0: array([-28, -20,  11, -31,   0, -63, -40,  -2,   9, -28,   5,  34,  73, -39,  21,  17,   8, -14,  16,  10, -29, -10,
        24,  14])
1: array([-10,  30,  -8, -13,  -9,   5,  17, -24,   2,  49,   3, -20, -28,  28,  27, -17,   7, -21, -21,   0,  11,  24,
       -36,  20])
2: array([ -1,  63, -14,  -6, -21,   9,  40, -15, -16,  67,   2,   1, -25,  22,   6, -18,  27,  -5,  -7,  12,  13,  28,
       -39,  10])
3: array([-19,  34,   9,  -4, -12,   8,  22, -22,   3,  50,   4, -14, -16,  21,  23, -23,   6,  -5, -14,   8,   7,  24,
       -32,  11])
4: array([-27, -17,  55, -37,   3, -35, -25,  13, -18, -15,  -8,  12,  48, -33,  16,  10,  28,  -2,  10,  35,  14, -10,
        44,  24])
5: array([ 37,   7,   7, -28,  24,   2,   1,  31, -15, -35, -28,  15,  62, -17, -10,   9,  13,  -1,  -5,  25,  20,  -2,
        43,  26])
6: array([ 18,   6,  41,  -8,   9, -20,  -8,  16, -32, -17, -23,  10,  73, -14,  15,  27, -19,   4, -13,  14,  -5, -11,
        32,  31])
7: array([-23,  -9,  25,  30,  -7,  22,  26, -29,  36,   8,   8,  -6, -30, -29,  36, -31, -23, -27, -20,  16,  27,  -2,
       -24,  24])
8: array([-21,   0,  41,  41, -21,  -4,   7, -24,  -6,   3, -17, -31,   7, -46,  44,  12, -33, -17, -28,  22,  -6,   5,
       -20,  16])
9: array([-22, -25,  46,  39, -18, -24,  15, -33,   0, -38,  18, -24, -32, -24,  53,  -2, -38, -18, -14,  10, -19,  -3,
       -35,   1])
10: array([ 25, -18, -16,  34,  29,  39,   0,  23,   4, -33,  17,  -1,  14,  12, -16,  13, -14,  31, -29, -21,  37,  28,
       -12,   9])
11: array([ 57,  10,  28,  -1,  22,  25,  -3,  24,  -7, -51, -10,  17,  54,  23, -17,  21, -29,  30, -25,  17,  19,  23,
        23,  29])
12: array([-23,  42,   9,  32, -28,   1,  27, -33,  19,  19,  -8, -11, -32, -19,  36,  -6,  -7, -18, -24,   6,   9,   6,
       -39,   9])
13: array([-23, -27,  26,  48, -11, -31,  10, -36,   5, -46,  23, -24, -33, -18,  60,  -2, -26, -24,  -5,  -3, -19,   1,
       -33,   2])
14: array([ -4, -51, -37,  38,  27,  23, -18,  26,  19, -15,  44, -17, -13,   6,   8,   2, -18,  36, -10, -22,  45,  13,
       -17,  -4])
15: array([ 28, -42, -19,  31,  33,  22,  -8,   3,  24, -25,  33, -13,  24,  23,  -1, -12, -34,  21,  -9,  17,  36,  16,
        -3,  16])
16: array([-19, -24,  -2,  55, -18, -50, -21, -10, -11,  -7,  -6,   0,  17, -34,  47,   8, -31, -11,   3,  -2, -17,  -7,
       -11, -15])
17: array([-22, -12,   7,  44,  11, -19,  24, -23,  26, -21,  38, -20, -15, -10,  59, -11, -15, -24,   9,  -6,  -3,   1,
        -4,  16])
18: array([-14,  37, -16,  57, -20,   6,  -7,  16, -16,  16,  55,  24, -16,  -2,  30, -31,  -3,  -4,  70, -11,  -4, -19,
         2, -30])
19: array([ -3,  49,   7,  29, -18,  45,  -3,  -3, -23,  31,  31,  46,   2,  19,  24, -23,  38, -23,  66,  16,  14,   8,
        21, -10])
20: array([ 29,  25,  -5,  37, -12,   7,  -5,   3,   3,  12,  48,  39,   9,  22,  42,   6,   9, -17,  37, -16,  -6,  17,
       -11, -24])
21: array([  5,  -4,   6,  37, -11,  13, -26, -27,  11,  -2,  63,  40,  34,  10,  44, -16,  13,   1,  67,  14,   9,  10,
        19, -29])
22: array([  2,   5,   9,   8, -14,  26,  -4,  -5, -31,  -6,   4,  32, -16,  22,  23, -33,  -1, -34,  48,  -4,   8,   4,
        48,   2])
23: array([  8,  39, -18,  31,   7,  39, -19,  17,  -9,  30, -10,  28,  -5,  19,  25, -39,  21,  -9,   9,   8,  -5, -10,
       -23, -10])
24: array([ 21,   9,  23, -33,  -8, -27,  17,  -1, -12,  11, -27,   3,  14, -22, -23,  16,  22,   1, -18, -14, -25, -13,
         8, -45])
25: array([ -4, -15, -22, -36, -15,   5,  24, -29, -29,  18, -25, -24, -13,  11, -17,  -9, -14,   0, -19, -14, -34,   0,
         1, -25])
26: array([-28, -32, -34, -37, -38, -49,  35, -21,  -9,  27, -26, -25, -26,  23, -26,   7,   8,  12,  15,  -5, -47,  23,
        22, -21])
27: array([ 21,  -7,  20, -23, -18, -15, -20,  34,  -7, -23, -19,  -8,  48,   2,  -6,  70,  23,   2, -34,  17, -42,  11,
         0,   5])
28: array([-18,  -3,  16, -38,   2, -56,  -8,  -5, -26,  20,  -8, -24,   4, -41,   6,  41,  45,   6, -24,  21, -23,   2,
        53, -16])
29: array([-32,  30, -11, -23,   0,  45,  35, -31,  22,  67,   5, -11, -23,   3,   4, -19,  14, -27, -23,  12,   7,  18,
       -27,  14])
30: array([ -1,   1,  20,  -4, -11, -50,   3, -19, -25,  23,  -7, -15, -10, -24,  34,  36,  27,  15, -33,  19, -26,  20,
        21,  -4])
31: array([-27,  25,   1,  11,   5,  26,  28, -26,  25,  27,  16, -23, -24,   1,  43, -16,  -6, -24, -19,  10,   4,  22,
       -15,  22])
32: array([  0,   1,   3, -24, -18, -24,  -1,  15,  -5, -12,   7,   2,  14,  29,   2,  39, -15,  51,  25, -33, -20,  12,
        35, -40])
33: array([-21,   7,  -8,  -1,   7,  43,  13,   0, -12,  23,  55, -20, -10,  11, -15, -17,   6,  12,  14,  25,  32, -26,
         0,  17])
34: array([ 11,  54, -10,  40, -17, -25,  10,  -7,  10,  22, -17,  27, -23,  30,  46,   3,   8,  20, -21,  10, -17,  41,
       -26,   3])
35: array([ -8,   3,  19,  11,  -4, -18,   9, -10,   4,   9,  17, -28, -26,  15,  53,  -9, -17, -10, -11, -18, -14,  22,
       -28,  13])
36: array([ 16,  -3, -22,  26,  26,  29, -19,  24, -19, -32,  10,  -8,  18,   8,  -6,  36,   6,  31, -18, -42,  34,  32,
       -11,  -9])
37: array([-24,  -9, -17,  -8, -23,  20,  13,  -2, -19,  -7,  -2,  -4, -19,  13, -20,  23, -35,  48, -15, -12,   2,  -8,
       -18, -23])
38: array([ 19,  12,  -6,  36,  -7, -36,  -8,   5,  24,   5,  17,  31,   5,  15,  48,  -9, -11, -18,  22, -33,  -2,   6,
         5,  -2])
39: array([-16,  -6, -18,  52,   0,  24, -35, -14,  20,  -5,  55,  32,  15,  32,  55, -11,  17, -22,  80,  12, -15,   6,
       -23, -23])
40: array([ 63,  43, -34,  20, -26, -26,  23,   4,  10,  29, -11,  54,  12,  34,  25,  35,   9,   9, -21, -15, -36,  35,
       -20, -29])
41: array([-19,   2, -19,  29,  -4,  34, -34, -16,   6,   7,  51,  27,  25,  45,  58,   0,  35, -26,  86,  15, -22,  24,
        -3, -31])
42: array([ 50,  48, -39,  36,  -8, -20,   8,   6,  19,  13,  -3,  62,  -3,  45,  33,  27,   6,  12, -14, -25, -34,  39,
        -8, -10])
43: array([  8,   4,  51, -22,   2,  36,  73,  13, -32,  22,  60, -11, -26,  30, -15,  -4,  19, -25,  10,  26,  21,  -8,
         3,  30])
44: array([-35, -47,  59, -10,   2, -30,  17,  15,  -2, -32,  64,  -3,  -3,  16,  42,  18,   6,  -1,  18,  17,  13,   1,
        -9,  30])
45: array([ -4,  -8,  68,  -5,   9,  19,  57,   6, -17,  -5,  58,  -6, -14,  19,   1,   7,   2, -21,   2,  11,  14,  -8,
        15,  51])
46: array([-16,  40, -30,   0,   4,  40,  86,  18,   6,  52,  18,  -8,  -4,  41, -28,   0,  32,  -5,   0,  12,  15,   7,
         5,   4])
47: array([ 27, -52,  42, -34,  26,   9,  13,  19, -33, -22,  26,  53,  40, -23, -15,  48, -14, -12, -23,  32,  17,   6,
        45,  57])
48: array([ -9,   6,  18, -43,  21, -26, -42,  42,  12, -42,  15,  38,  46, -15,  14,  13,  10,  -2, -16,  11,  -2,  20,
        44,  10])
49: array([-15, -31,  55,   2,  17, -21,  21,  -6,   2, -34,  38,  -6,  -5,  14,  28,  11, -18, -18,  -4,  -2,   8, -20,
        14,  38])
50: array([-34, -10,  27,  -3,  23,  66, -30,   3,  33,  35,  18, -24,  24, -31, -17, -12, -11, -25, -14, -11, -16,  11,
         9,   5])
51: array([ 15, -11,  -3,   4,  35,  42, -22,  -2, -10, -16,  14,  -3,  -9, -26,   5,  11, -10,  -1,  18,  51,  17,  -5,
        29,  19])
52: array([-31, -42,  39,  -5,  -8, -38,   4,  -8,   4, -21,  42, -14, -12,  23,  37,  11,   0,   2,   7,   2,  -3,   2,
        -8,  14])
53: array([-21, -37,  25,   8,  10, -17, -25, -33,  13, -14,  32, -27, -26,  -4,  -4,   0,  -4,  13, -20, -14, -26, -20,
       -12,   4])
54: array([ 11,   4,  21,   1,   5, -21,  -7,  -8,   6,  10,  -2, -13, -17,  24,  24, -13,  -6,  30, -25, -23,  -5,   7,
       -19,   8])
55: array([-26, -21,  -8,   9,  11, -24, -45, -18,  22,  -9,  46,   1, -11, -22, -18, -16,  19,  29,   6,  23, -24,  -7,
         9, -17])
56: array([-14, -22,  56, -33,  26, -19, -16,   5,   7, -39,  29,  11,  69,  -3,   5,  -1,  17, -22,  28,  25,  25,   7,
        46,  52])
57: array([ 28, -24,  -1, -36,  29,   5, -27, -10,   6,  13,  -4,  36,  23,  14, -27,  17,  51,  27,  32,  16,  50,  36,
        61,   9])
58: array([  8,   7,  17, -14,  15,   3, -17, -14,  28,  32,  -6,  -7, -10,  22,   5, -41,   4,  14,   8,  -7,  32,  19,
        -1,  38])
59: array([ 32,  17,  19,  -2,  33,  19, -23, -26,  14,  10,   7,  17,  31, -10,   5,  35,  42,   9,  45,  59,  27,  -1,
        54,  12])
60: array([ -8, -13,  48, -14,  -5, -37,  -7, -27,  -2,  20,  45, -11,   1,  18, -16, -13,  14,  19,  44,   5,  18,   3,
        -5,  14])
61: array([-23, -26,  13,  13,  17, -25, -39, -33,  19, -24,  34, -26, -25,  -1, -38, -11,   1,  24,   3,   0,  -8, -16,
       -13,  -8])
62: array([-30, -21,  49, -24, -19, -34, -38, -24,  16, -21,  77, -12,  31,   6, -34,  11,  23,  -5,  55,  29,  26, -30,
        13,  -1])
63: array([-17, -18,   7,   0,   6, -30, -49, -26,  17, -22,  43, -20, -35,  -5, -33,  -7,  14,   9,   8,  -2,  -8,  -9,
       -10, -17])
64: array([ 15,   3,  24,  -5,  17,  -8, -21, -13,  19,  17, -12, -17,  -9,  26,  12, -28, -15,  21,   7, -19,  20,   7,
        -1,  23])
65: array([-28, -31,  10,   1,  28,   5, -36, -38,  20, -32,  15, -17, -31, -17, -37, -21,  -7,  15,   8, -10,  -2,  -5,
        12,   3])
66: array([  0, -35,  22,   6,  27, -17, -30,   0,  33, -17,   6,  -3, -24,  10,  -4, -18, -16,  14,  15, -28,  -2,   9,
        12,  23])
67: array([-12, -10,  -8,  -4,  31,   8, -15, -37,  22, -48,  19, -11, -19, -25, -24,   9, -13,   0,  39,  10,  -2,  11,
        21,   5])
68: array([ 30, -48,  -5,  -7,  37,  13, -30, -10,  44, -41, -23, -21, -22,   2, -19, -42, -25,  -7,  36, -38,   6, -14,
        22,  34])
69: array([ -6, -11, -20, -28,  29,  26,  -4, -37,  11, -49,   5,  -9, -25, -42,  -6,   6,  -7, -19,  47,  -5,   1,  36,
        18,   1])
70: array([ -4,  -4, -33, -13,  20,  40,  -8,  23, -10,  23, -15,  20, -34, -29,  40, -20,   4, -19,  17,  27,   2, -10,
        10,  -3])
71: array([ 19, -25,  -6, -25,  10,  18,  -7, -11, -15, -21,  -9,  10, -30, -45,  27,  -6,  -7,  -5,  36,   3,  13,  14,
        -6, -10])
72: array([ 29, -38,  -4, -18,  22,   8, -14, -12,  23, -24,  11, -24, -20, -22, -39, -56, -17,   4,  20, -26, -11, -19,
        15,  -3])
73: array([ -9, -37, -13, -43,   3,   4,  17,  21,  -1, -25, -24,  -5,  -3, -10,  -8, -13,   8, -15,  17,  -4, -32, -14,
       -28, -20])
74: array([ -9,  -8, -39, -35,  -2,  22,  26,  26,  -9,  -8, -16, -12, -15, -10,   2, -44,  -4,  -9,  -7, -30, -16,   9,
       -18, -34])
75: array([ 22, -12,  17, -19,   3,   4,  -4,  22,   8, -20, -26, -21,  20, -14,  -3, -31,  -6,  14,   3,  30, -17,  -2,
       -29,   6])
76: array([ 13, -21, -23, -37,   9, -12, -18, -10,  -4, -19, -30,  23,   4,  13,   1, -24,  -8, -28,  27, -17, -15, -20,
       -24,  22])
77: array([-22, -21, -34, -51,  -1, -11,   9,   6,   1,  -7, -13,   8, -23,   1, -19, -38,  17, -27,   1, -35, -49,   3,
       -36, -31])
78: array([-19,   5,  -4,  -9,  18,  33,  -5,  62,  -4,  11, -19,   0, -41,  -4,   2, -36,   9,   1, -45,  -2,  24, -18,
        22, -24])
79: array([  2, -44, -42, -11,   8, -18,   7,  16,   7, -31,   3, -19,  14, -32,   1, -34, -10,  14,  36,   8, -17,  16,
        -4,   0])
80: array([ 31,   6, -29, -24,   4, -29,  -3,   3,  10, -10, -33,  19, -31,  35,   8,  -6,  -7, -20,   3, -15, -33,   5,
       -11,   2])
81: array([  3,  -7,  -6, -32,   6,  -6,  -9,  -5, -10,  11, -20, -16,  -3,  14,   2, -17,  -3, -12, -34, -24, -34, -10,
       -34, -23])
82: array([ 26, -20, -35,  -8,  30,  14, -33,  -2,  46, -30, -20, -10, -21,   7, -23, -15, -33, -14,   4,  -3,  -1,   1,
         5,  20])
83: array([  1, -27,  -6, -21,  13,   8,  -3, -20,  14,   2,  16, -28, -13, -30, -19, -46,   4,   7,   2, -28, -35,  -4,
       -18, -33])
84: array([ 40, -12, -28, -21,  -7, -38,   7,  -1,  16,   2, -35,   0,  -8,   3,   8,   8,   2,   8, -20,  -6, -49,  -2,
       -24, -47])
85: array([  4, -31, -32, -53,   5,  24,  17, -18, -19, -16,  -4, -22, -20, -27, -32, -26,   3,  -9,   6, -33, -27,   3,
       -33, -26])
86: array([ 41, -15, -30, -26,  -4, -23,  16, -10,  -2,   0, -33,  -2,  -5,  -6,   3,  11,   8, -10, -36,  -7, -40, -15,
       -41, -45])
87: array([ -3, -38, -33, -57,   6,  24,  14, -18, -32, -26,  -5, -29, -15, -26, -34, -34,   0, -19,   2, -33, -27,   4,
       -28, -30])
88: array([ 39, -10, -23, -24,   8,  -1,   8,  -6, -12,  -6, -34, -13,  -5,  -9, -17,  19,  -2, -17, -46,   6, -23, -15,
       -25, -29])
89: array([  4, -46, -23, -49,  10,  26,  10, -22, -31, -20,   4, -22, -24, -24, -31, -39,  -6, -17,   1, -34, -29,   1,
       -31, -29])

array([ 11, -27, -26,  40,   9, -43,  -1,  21,   6, -27,  28, -27,  20,  -9,  21, -24,   3,   5,  31,  19,  -4,   3,
       -14,   0]) 79 17
array([-29,  -8, -28,   8,  31,   7, -33,  38, -10,  -7, -10, -26,   7,  -5,   0, -24,   9, -20, -22, -28,   7, -18,
         8,  31]) 78 66
array([ 23,  30,  -7,  23,  14,   4, -31, -15,   6, -22,   7,  -6,  22,  15,  -3,   4, -25,  -4,   4,  39,  -4,  16,
       -10,  42]) 51 15
array([-34,  11, -17,  -4, -30, -19,  27,  28, -12,  21,  -9, -23,  -7,  11,  -8,  34, -28,  33,  14,   1,  -4, -19,
         9, -29]) 37 32
array([-20, -15, -25, -14,  33,  27, -14,  23, -18, -14,  10,   3,  -4, -13,  -3,  29,  -3, -25, -31,  23,  20, -28,
       -11,  -3]) 51 70
array([ -9,  15,  52,  18, -40,   3,  34,   3, -13, -27,  25,  17,  15,   9, -22,  29, -13,   1,  14,  23,   5,   0,
        28,  14]) 45 49
array([  7,  -9, -10,  -7,   3, -46, -17,  35,   0, -22,  14,   5,  63, -21, -16,  23,   6,  11,  -4,   4, -18,  28,
        42,  26]) 48 6
array([  1,  23,  42,  37, -37, -30,  23, -40, -32,  26,  50,  -2, -10,   4,  28, -23,   8,  12,  28,   8,  12,   0,
       -16, -29]) 60 18
array([-20, -20, -22,   4,  -2, -19, -35, -12, -13, -22, -18, -19,  19,  10,   8,  -2,  -3,  27,  13, -32,   4,   7,
        29, -15]) 32 66
array([-32,  10, -12,  21, -19,  -9,  10, -33, -21, -12, -25, -27,  15, -22,  16,  12, -32,  27, -11, -38,   5,  -3,
         1,  -7]) 37 16
array([-10,   0, -55,  -2,   1,   9, -14,  40, -27,  -1, -36,  16,  19,   7, -11, -52,  -9,  -4,  -5,  -3,  20, -12,
       -28,  32]) 76 74
array([ -5, -15,   5,  -3,  -5, -43,  -8, -10,   7,  11,  30, -15, -38,  -1,  46,  -6, -17, -25,  12, -33, -24,  12,
       -19,  -7]) 35 17
array([ 31, -14, -12,   3,   7, -23, -13,  30,  -2, -27,  12, -11,  49,   3, -22,  21,   5,  10,  22,   4,  -6,  24,
        44,  31]) 5 6
array([ 21, -19,   6, -31, -19, -34,  23,  -2,  19,  11,  -6,   2, -24,  19,   8,  10,  38,  23,   4, -11, -13,  -5,
       -31, -45]) 84 86
array([-31, -22,  10,   7,   4, -41, -30,  40,  -4, -25,  -6,  31,  45,  37, -14, -23,   3,  -5,  45,   5,  -2, -14,
       -12,  16]) 76 66
array([ 24, -11, -20,  29,  14, -30,  -7,   7,  20, -23,   2, -22,  36, -43,  19, -10,  -5,  -8,  35,  45,  -7, -24,
        23,   4]) 79 51
array([ -3,  78, -30,  58,  13,  20,  -2,   8,  13, -21,   2,  -9, -15,   0, -16, -34, -25,  -4,   8,  35,  28,  -4,
        41,  28]) 51 23
array([-37,   5,   9,  -7, -32, -17,   2,   1,  -3,  49,  -9,  30, -12,  31, -26, -23,  50,  32,   1,  12,  -4,   3,
       -35, -39]) 3 2
array([  6,   7, -13,   1,  34,  33, -23,   3,  32, -15, -39, -23, -27,  -8,  -5, -19,  -8,  18, -32, -11,  16,  13,
       -30,  30]) 82 64
array([-23,  38,  -3,  -6,  -1,  18,  47, -11,  23,  30,  19, -29, -20,  14,  31,   6,   3, -11,  -3,   0,  -2,  12,
         5,  10]) 31 3
array([ 30, -13, -10, -31,   6,  12,   3,  -6,  -1,  -9, -22, -17, -10, -22, -20,  15, -18, -16, -33,   5,  -9, -22,
       -20, -21]) 88 86
array([-12,  -5, -24, -26,   0,  30,   7,  21, -11,  38, -26,  24,  -1,  -1,  25, -36,  12, -18,  13,   9,   0,  -7,
        -8, -20]) 70 23
array([-11, -15, -46,  -8,  40,  30, -20,  10, -12, -34,  14,   1,  11, -14,  -3,  34, -21, -16, -23,  21,  19, -24,
         4,  14]) 51 82
array([ 15,  16, -50,   0,  39,  11, -20, -30,   7,   4,  -7,   3, -16,  11,   3, -35,  20,  12, -36,  -3,   9,  22,
       -22,  44]) 58 64
array([ 21,  34, -38,   7,  -3,   1,  -1,  31,  -8, -10, -25,  30, -23,  26,  -6, -22, -18, -18, -26, -20,   1,   4,
       -17,  14]) 80 23
array([-25, -24, -19,  22,  62,   9, -17, -18,  -2, -25,  46, -18,  37,  17,  14,  20,   2,  -1,   6,   4,  48,  -5,
        -2,  12]) 15 14
array([-22,  25, -17,  -3, -23, -21, -23,  39, -12,  29,  -5,  23,  11,  37, -27, -19,  18,   0,  21,  19,   2,  -4,
        -7,  -5]) 23 80
array([  7, -27, -35, -29,   0,  22,   8,  -8, -28,  11, -34,   6,  -6,  -8,  18, -37,  -3, -29,  14, -20,  -3,   2,
       -30, -24]) 74 73
array([ 31, -22, -12, -54,  33,  19, -20, -18,  18,  10,  -7, -29, -27, -30, -27, -30, -13, -28,   7, -28,   0, -13,
        23,  11]) 72 82
array([ 30,  46,   0,  26,   2,  30,  -7, -17, -22, -36,  -5,  18,   2,  -4, -39, -21, -23, -10,  -6,  59,  21,  13,
       -12,  32]) 51 11
array([-14,  15,  41, -16, -19, -15,   2,  29,   3, -14, -14,  12, -12,  -6, -33,  12, -32,  26,  -7,  -1,   9,   6,
        -5,  14]) 37 54
array([ -7, -34,  13,   3,   3, -15, -24, -24,  30,   3,  53, -14, -37, -45,   2, -49,   0,   9,  16, -38, -31, -16,
         2, -19]) 83 53
array([-26, -19,  36,   0,  18, -26, -50,  15, -25, -13,  10, -16,  37,  11, -17, -14,   3, -13,  31,  -6,   8, -17,
       -35,  37]) 60 66
array([-16,  -4,  12,  25,  -6,  -4,  21, -31,  11,  -1,   2, -21, -33,  -2,  66,  14, -26, -25, -13, -16, -14,  12,
       -32,   8]) 35 13
array([-28,   3, -36,  29,  50,  25,   5,  12,   1, -16,  62,   1,  10,  28,  -3, -22,  -4,  20,   1,   9,  43, -17,
        14,   9]) 33 15
array([  2, -24,  -7, -33,  22,  24, -11, -33,  -8, -13,   7,  11, -14, -35,  12,  19,   3,  12,  47,  24,   8,   8,
        19,   2]) 71 69
array([-11,  29,  -5,  26,  50,  57, -14,  14, -24,  31, -32, -12,  23, -23, -27,  33,  -3,  12,  11, -38,  51,   4,
       -19,  36]) 36 10
array([ 28,  -2,  14,  20,  15,  47,  12,  13,  -5,  -9,   3,  38,  52, -12, -30,  31, -26,  18, -36, -11,   1,  21,
        11,  41]) 11 10
array([ 16, -38, -23, -32,  41, -17, -30, -16,   3,   1, -13,  11,  26, -21, -10,  12,  28, -29,  -6, -31,  14,  -7,
        12,  41]) 76 82
array([-23, -26,  35,   5,  23, -22, -37,  16, -19,  -5,  11,   1,  33,  26,  -7, -25,  12, -16,  27,  -5,   7, -10,
       -37,  35]) 60 66
array([  0, -18,  12, -14,  44, -25,  19, -12,  23,  34,  67,  -3,  -1,  -9, -20,  54,  20,  19,  41, -27,  11,   7,
        99,  41]) 57 60
array([ 22,  36,   1,   5, -20,  20,  -9,  18, -25,  -4,  -4,  20,  -8,  -9, -39,   1, -26,  -1, -34,  36,  10,   3,
       -34,  30]) 75 88
array([  0,  12, -39,  -3,   3,  38,  10,  23, -17,  36, -37,  29, -24,  -8,  33, -42,  19,  -6,   0,  22,  -2,  -9,
        -8,  -7]) 70 23
array([  0, -11,   2, -21,  14,  47, -16,  -5, -12,  13, -23, -12,   2, -19, -21,  -9,  -8, -24, -10, -19,  10, -26,
        -8,  -7]) 81 50
array([-11, -14,  29, -45, -33, -43,  20, -15,  14,  -1,  28,  -9, -35,  16, -31, -11,  -6,  13,  33,  -8,  -3,  20,
       -17, -27]) 60 63
array([ -9,   6,   9, -15,  -5, -25, -23,  11,  10, -15,  26,  19,   5,  -2, -40,  11, -11,  30, -15,  -4,  -2,  18,
        15,  23]) 66 55
array([ -2,  19,  42,  -6, -17,  30,  44,   5,  30,  31, -22,  56,  30,  13, -38,  31, -16,   1, -21,   2,  15,   1,
        35, -11]) 24 46
array([-16,  20,  -1,  -4,  -1,   8,  36, -23,  27,  26,  32, -24, -35,   5,  30,  -2,  -7, -10, -11, -11,  -4,  -5,
        -1,   9]) 31 35
array([  2,  79, -28,  49,   3,  17, -27,   9,   3, -22,  -3, -11,   5,   5,  -9,  -8, -24,  -4,   9,  66,   7,   6,
        45,  22]) 51 23
array([ 27, -28,  13, -37, -23, -40,  15, -12, -21,  13,  33, -21, -28,  -4,  -1, -13,  -2,   9,  19, -20, -29,  -6,
       -28, -50]) 83 81
array([  1, -26,  66, -44,  -7, -22, -16, -18,  -1, -36,   6, -30,  75,  21,   5,  -6,  15, -23,  46,  35,  15,   7,
        30,  33]) 56 4
array([ 24,  -8, -39,   7, -20,  17,  10,   1, -19, -12, -30,   6,  -7,  -8,  -6, -31, -18,  -6, -13, -11, -19,  -8,
       -14, -12]) 74 88
array([ 28,  38, -11,  19,  22,  63,  17,  -3, -37,  42,   6,  -9,  39, -10, -32,  25,   2,  10,  -3,   0,  10, -20,
        -4,  37]) 33 51
array([ 48, -47, -25,  -3,   5,   5, -43,   6,  -5,  -9,  24, -16,  27,  -4, -29,   5,  28,  -8,  -9,  47,  11,  -6,
        -4,  38]) 51 15
array([-13, -17,  13,  -5, -32, -36,  -2, -18,  -7,  -8, -33,   8, -14, -17,  17,   6,   5,  -5,  -6, -21, -13, -15,
         8, -29]) 24 16
array([-22, -17, -44,  -1,  40,  24, -23,  18,  -7, -31,  10,  -1,  12, -11,   1,  40,  -8, -16, -34,  27,  16, -29,
        -3,   6]) 51 10
array([ -7,  13,  -6,  -5, -17, -27, -42,  36, -16,  -4,  -4, -22,  -3,  15, -20,   2,  23, -37, -20, -27, -32,  -7,
        -3, -23]) 81 24
array([-18,   7,   4,   3,   3, -13,  15, -14,   8,  14,  -1, -26, -33,  19,  56,  -5, -13, -29, -27, -16,  -4,  19,
       -30,  20]) 35 31
array([  1,  17,   3,   5, -24, -17,  -4, -18,  15,   0, -20,  13, -36, -19,  30,   8, -10, -11, -24, -16,  -6,   6,
       -37, -15]) 12 35
array([-11,  58, -39,  15,   7,  36, -28,  46, -13, -16, -16,  -4,   7,  11, -11, -35, -15,  -3, -40,  50,  25,   1,
        37,   8]) 78 23
array([ 21,  -6,   5, -19,  17, -48, -14, -27,   6,  -4, -21,  15, -26,  25,  -6,   6,  16,   2,  15, -16, -14,  -3,
       -19,  13]) 80 76
array([-29,  57,  -6,  33,  41,  47, -20,  42,  -3,  28, -26, -27,  -4,   2, -21,   0, -20,   2, -10, -23,  54, -14,
        22,  25]) 78 33
array([-24, -25,  33,  12, -33, -21, -19,   3, -15, -21,  22, -14,  22,  20,  -5, -11,  -3, -17,  22,  30,   0, -27,
       -26, -10]) 52 60
array([  8,  25,  -3,  14, -20, -21,   4, -24,   4,  12, -34,  13, -34, -12,  39,   2,  -3, -26, -20, -14, -11,  16,
       -23, -18]) 12 34
array([ 27,  19,  -4,  13,  -7,  23,  -5,   8,  16,  24,  -8,  28, -10,  -9,   9, -17,   9, -33, -19,   8, -20, -18,
        -1, -17]) 23 70
array([-14,   1,  22,  -2,  18,   0, -24,  31, -13,  17,  -2,  -9,   9,  15, -24, -25,  17, -17, -43, -23,   5, -17,
        -7, -10]) 81 78
array([-32,  12,  31,  19, -41, -35,  11, -17, -24, -20,   5, -24, -28,   4,  38,  -6, -29, -18, -18, -10,  -5, -33,
       -28, -13]) 9 13
array([-14,   4,   0, -39, -47, -16,  43,  -9,  38,  15,  -2,   1, -32,  18, -19, -30,  32,  -3,  27,  -3,  -7,  24,
        27, -18]) 26 25
array([-12,  -6,  48, -11,  -8,  -6, -10,   5,  -3, -17,   4,   1,  33, -30,  -1,  41, -16, -12, -20,   6, -21,  -2,
        17,  21]) 6 27
array([ 20,  52,  42,  38, -16,  25,  74, -22,  -5,  -6,  15,  16,  18,   1,  -6,  74,  -1, -27,  -6,  48,  -6,  11,
         6,  13]) 45 43
array([-23,  -7, -41, -37,  11,  32, -25,  53, -13,  16, -27,  -6,  14,   9,  -7,   9,  35, -22, -36,  19,  29,  -9,
       -27,  -1]) 78 70
array([-21,  20,  -4,  55, -26, -31,   1, -18,   7,  -1, -17,  14, -39,  -8,  64,   1, -26, -26,  -5,  -1, -14,  10,
       -36, -10]) 12 16
array([ 11,   1, -30,  -1,  30,  53,  -9,   7,  -7,  -7,  -3, -13,  -6, -10,  -1,  29,   0, -20, -25,  26,  20, -30,
        -1,  10]) 51 70
array([-14,  -3,  15,  26,  -9, -27,   4,  -9, -10, -23, -17, -30,  35, -28,  21,  27, -18,  30, -19, -31, -18,  26,
         6, -11]) 16 8
array([-13,  78, -51,  50,  10,   4, -33,  30,  29, -29,  -5,  14,   5,  -6,  -4, -18, -38,  -6,  -4,  47,   1, -18,
        74,  10]) 51 82
array([ 21,  48, -21,  33,   6,  15, -26, -10,   6, -31, -10,  -5,   8,  -5, -17,  -6, -14,  -9,   8,  59,   3,  13,
        12,  32]) 51 67
array([  7, -22,  37,  -3, -21, -36,  10,  -7,   7, -10,  50, -21, -12,  15,  -2, -21,  -2,  15,  37,  -9,  14, -15,
       -23, -42]) 60 52
array([-28,  11,  37,  22, -17,  22,  12, -17,  -8, -22,  -4,  -5,  33, -24,  21,  34, -30, -10, -44, -18,  -6,  -2,
        -7,  13]) 8 6
array([  6, -20,  24,   6,  11,  52, -18,  23,  15,  11, -20,  28,  52,  42, -10,  35,  54,   8,  37,  55,  17,   0,
        15, -14]) 59 57
array([-15, -15,  -1,  17, -22, -12, -19,   9,  23,  -8,  31,  29,  -2,  41,  -3, -33,  23,  -4,  44,   9, -15, -27,
       -26, -38]) 39 20
array([-29, -32, -13,   7,  -6, -22,  10, -37,  15,  17,  27, -14, -10,  -1,  24,  10, -23,  35,   7, -13,  -8, -19,
       -15,   0]) 53 52
array([-20,  57, -52,  51,  13,   9, -28,  35,  29, -23,   7,  24,   7,  -7,  -8, -19, -15, -11,  -3,  62,   8, -18,
        73,   6]) 51 70
array([ 21,   0, -16,  33,  14, -18,  -6,  -8,   6, -15,  -4, -11,  19, -34,  24,  16, -15,   7,  39,  30,  -4, -25,
        21,  11]) 51 16
